In the rows, zero is written as 128.
Each path below is one point turned by a fixed rotation once a step. After each direction that follows a path, write how fast that rotation turns it, in degrees per step (0 if it stays still).
Each turn is a multiple of 5 degrees from 10 to 175, or 0.
Each row of a path follows its step; steps can be skipped.

step 0: 157	150	121	114	159	143	119	161	121	156	155	119	96	115	153	117	116	157	147	142	151	161	133	119	124	87	133	129	125	106	135	142	125	134	131	109	116	147	164	141	135	122	121	87	108	144	102	133	140	145	148	114
step 1: 120	124	132	109	151	160	160	110	136	145	131	114	137	108	143	132	113	122	145	131	129	110	167	148	118	110	93	134	89	155	136	164	126	157	119	152	118	142	125	125	148	147	129	166	114	123	146	147	87	142	130	117
step 2: 123	109	91	173	122	110	122	125	137	110	126	120	149	134	105	120	99	139	113	105	131	129	128	140	130	135	145	100	123	132	122	172	101	107	103	123	91	138	134	148	130	170	104	160	116	146	125	114	155	131	141	107
step 3: 129	97	132	101	114	132	134	130	131	169	111	152	103	120	172	157	134	153	111	147	127	131	129	144	142	88	152	121	110	113	114	107	107	128	121	129	143	128	145	165	136	159	116	116	137	155	113	106	160	128	138	127
step 4: 150	97	129	140	138	115	143	95	127	133	154	130	147	117	147	139	95	114	140	162	152	119	139	115	138	104	104	160	127	125	126	113	135	116	104	165	123	131	127	110	157	109	118	151	153	158	148	125	104	92	106	113
step 5: 124	104	120	139	129	147	104	149	163	145	122	103	175	150	106	138	124	150	103	107	134	155	141	118	143	117	119	115	144	112	126	123	109	125	102	131	108	157	93	112	108	101	120	143	102	119	109	117	147	114	105	107
step 6: 114	118	129	92	125	121	143	127	132	172	126	124	92	137	138	175	128	119	89	134	127	125	136	155	167	169	151	117	128	106	136	105	112	115	148	111	126	119	130	89	130	141	124	155	142	124	119	114	116	150	122	124
step 7: 123	104	104	135	127	115	127	106	132	110	139	111	136	133	110	142	106	125	134	118	144	129	135	96	120	130	104	142	111	128	136	112	142	119	166	108	150	116	154	105	128	108	154	131	189	173	139	139	164	134	112	105
step 8: 118	105	86	114	141	124	93	179	123	137	139	129	111	121	119	125	132	155	139	114	128	128	159	99	122	123	139	150	129	128	143	95	160	161	102	115	140	127	116	142	99	96	129	140	98	121	108	127	118	134	120	105
128	135	126	128	123	129	131	132	124	117	128	127	129	123	120	128	125	123	129	140	128	125	134	126	135	131	118	127	119	126	124	133	128	118	121	121	124	130	119	130	122	126	122	118	133	130	120	128	137	129	123	124
140
132	123	132	121	129	129	136	140	128	136	125	139	115	125	124	129	134	138	123	124	129	127	132	135	132	125	122	125	127	128	125	127	136	129	130	131	127	133	115	135	121	129	133	127	129	132	124	128	120	131	129	131
140
126	131	114	122	125	131	137	124	121	122	134	131	125	116	129	127	127	128	124	125	122	133	128	123	123	128	130	127	125	134	131	137	131	134	134	129	126	127	137	141	124	127	128	134	118	131	127	132	129	135	126	125
45

step 0: 115	138	117	117	130	122	122	129	122	105	124	158	129	141	101	134	100	145	128	135	167	158	125	85	139	123	110	130	113	140	147	105	111	107	144	107	124	111	132	131	117	136	158	153	98	132	121	120	170	123	137	148
step 1: 133	114	123	106	115	113	124	145	111	122	161	144	112	117	96	130	144	147	137	153	138	126	138	100	128	122	86	157	154	115	132	146	130	110	129	99	101	122	88	119	114	124	136	133	111	98	126	153	151	126	130	114
step 2: 163	121	154	119	90	97	100	98	118	143	145	129	97	132	149	105	141	140	134	128	126	103	152	132	117	143	93	138	125	114	143	118	132	130	108	132	135	109	99	124	130	129	144	100	105	113	141	131	118	130	129	99
step 3: 107	137	152	117	118	99	135	135	125	143	170	124	129	151	158	101	145	144	142	104	150	130	127	139	111	126	136	130	111	111	147	100	106	150	147	132	147	109	141	134	160	145	144	118	113	133	127	136	84	137	136	114
step 4: 92	112	112	143	156	111	121	149	147	138	158	119	128	119	122	137	120	128	165	107	116	149	126	135	130	113	154	153	117	103	107	114	123	117	162	145	131	126	98	134	158	115	149	107	144	149	127	141	99	135	132	142
step 5: 108	99	136	168	137	98	108	142	149	116	95	140	122	102	153	156	106	153	134	146	137	145	117	135	136	128	132	138	143	113	129	121	139	101	119	132	133	144	116	136	150	103	139	114	159	127	140	94	124	109	132	138
step 6: 119	122	104	128	111	128	132	157	122	110	122	164	130	127	160	167	135	129	99	136	147	154	114	144	145	160	102	122	102	141	145	124	137	127	148	132	129	122	142	117	142	110	128	127	134	99	141	96	145	97	105	120
step 7: 107	146	129	104	115	131	125	146	107	93	151	130	148	141	104	132	122	97	121	122	132	150	153	139	140	151	88	138	113	163	125	138	142	105	144	122	144	168	130	109	122	118	150	105	108	118	120	121	144	124	121	113
step 8: 98	126	160	118	115	127	105	124	115	108	155	111	106	127	93	119	109	127	158	145	116	104	150	140	143	132	128	106	130	139	166	128	116	128	103	114	103	155	122	113	136	128	155	128	103	122	121	111	150	146	114	114
133	129	138	134	136	126	126	128	128	137	122	127	120	131	127	130	131	131	135	129	131	126	136	126	137	131	132	123	135	138	123	130	137	129	123	131	126	119	124	126	133	124	129	129	126	127	121	114	128	129	129	118
115
130	134	128	128	128	122	137	126	119	113	128	132	128	122	124	122	130	115	131	126	130	135	131	130	134	132	134	124	130	136	133	132	123	128	119	128	124	124	123	130	127	129	128	127	127	121	132	125	136	124	125	139
45
124	129	131	120	125	123	131	122	135	128	136	121	124	131	125	124	136	130	131	128	125	121	135	127	121	136	126	130	131	129	129	117	133	132	120	124	131	129	128	111	125	123	129	136	126	124	121	133	132	123	125	135
55
126	130	131	130	127	130	123	125	119	131	130	125	127	118	131	130	125	129	124	129	129	124	116	126	130	130	126	129	141	119	138	128	142	125	125	137	125	120	129	126	125	121	126	127	136	121	137	134	132	127	127	127
95

step 0: 137	152	159	113	123	146	118	100	141	114	144	123	123	118	143	113	97	130	140	118	98	115	115	138	182	134	112	139	92	124	140	116	149	117	122	112	118	127	157	114	104	126	126	113	128	158	129	124	100	127	98	134
step 1: 150	146	133	154	127	99	120	112	100	99	156	135	125	143	123	112	103	120	94	114	122	139	111	145	159	118	136	124	99	135	148	129	129	147	112	128	114	155	144	132	125	137	96	127	146	149	103	130	112	148	92	147
step 2: 143	148	137	141	125	113	110	140	118	98	137	114	133	120	127	98	118	128	135	155	143	143	136	154	136	95	112	114	105	103	126	108	132	145	151	117	127	129	150	113	139	90	107	119	137	169	99	149	109	120	93	113
step 3: 110	144	151	108	110	156	120	128	127	107	135	133	124	130	141	144	103	109	155	148	132	145	140	139	132	123	146	104	98	105	132	142	143	161	115	124	124	139	164	125	142	119	98	108	162	154	123	134	102	160	117	142
step 4: 115	138	100	142	133	115	155	131	107	149	123	143	133	149	151	126	126	100	130	133	132	129	115	149	108	113	132	126	121	108	141	133	152	133	111	125	127	147	135	124	149	117	79	101	135	188	113	150	124	151	113	147
step 5: 110	131	104	108	137	90	136	143	180	111	111	140	138	124	147	141	134	122	141	146	115	128	135	122	106	129	107	100	113	131	133	127	115	151	133	116	122	120	145	116	161	116	91	109	130	173	112	132	126	132	106	122
step 6: 97	155	128	116	127	148	137	123	167	143	107	129	103	138	146	121	121	101	143	120	90	118	136	122	132	140	114	132	133	126	139	138	142	129	119	118	108	115	167	138	146	149	107	128	137	179	138	123	100	113	112	145
step 7: 132	139	111	138	160	105	137	109	145	140	134	148	118	135	131	142	110	109	124	107	122	103	106	128	138	120	120	116	132	146	158	156	116	129	119	144	87	130	126	108	130	160	96	127	111	164	117	128	107	117	82	142
step 8: 137	155	136	144	168	102	123	129	152	101	134	97	114	113	129	114	101	112	120	122	122	147	134	116	137	126	101	111	129	141	140	132	111	129	132	121	137	92	153	112	138	135	119	154	99	168	119	148	106	117	102	121
124	138	122	127	132	134	131	135	133	131	125	123	123	138	133	132	125	138	129	126	126	126	135	129	122	137	128	120	137	126	134	125	127	125	132	126	122	126	118	126	127	137	121	133	120	129	127	123	127	136	126	121
35
122	135	123	129	125	135	124	130	127	122	137	136	124	136	130	118	134	125	122	127	118	133	120	135	122	128	127	125	137	129	127	130	134	132	121	133	125	129	132	129	127	131	132	139	134	125	134	134	132	132	129	135
135
135	124	123	135	132	113	128	127	124	134	131	128	126	137	128	130	135	129	125	115	136	131	124	126	125	121	130	125	126	135	126	133	133	130	130	128	120	125	115	132	118	125	125	127	133	137	127	130	129	133	129	130
120
131	127	128	125	131	129	121	131	118	128	124	124	125	126	123	120	125	123	135	124	142	135	134	131	130	125	132	118	138	132	129	131	132	130	134	134	136	133	134	119	129	132	129	127	127	123	127	136	120	136	126	127
55
137	130	128	128	130	136	116	122	131	136	130	132	131	137	138	121	129	127	135	129	131	125	121	131	127	129	125	132	138	131	134	127	115	127	128	128	127	132	127	125	128	115	128	122	128	132	120	126	125	124	136	125
155
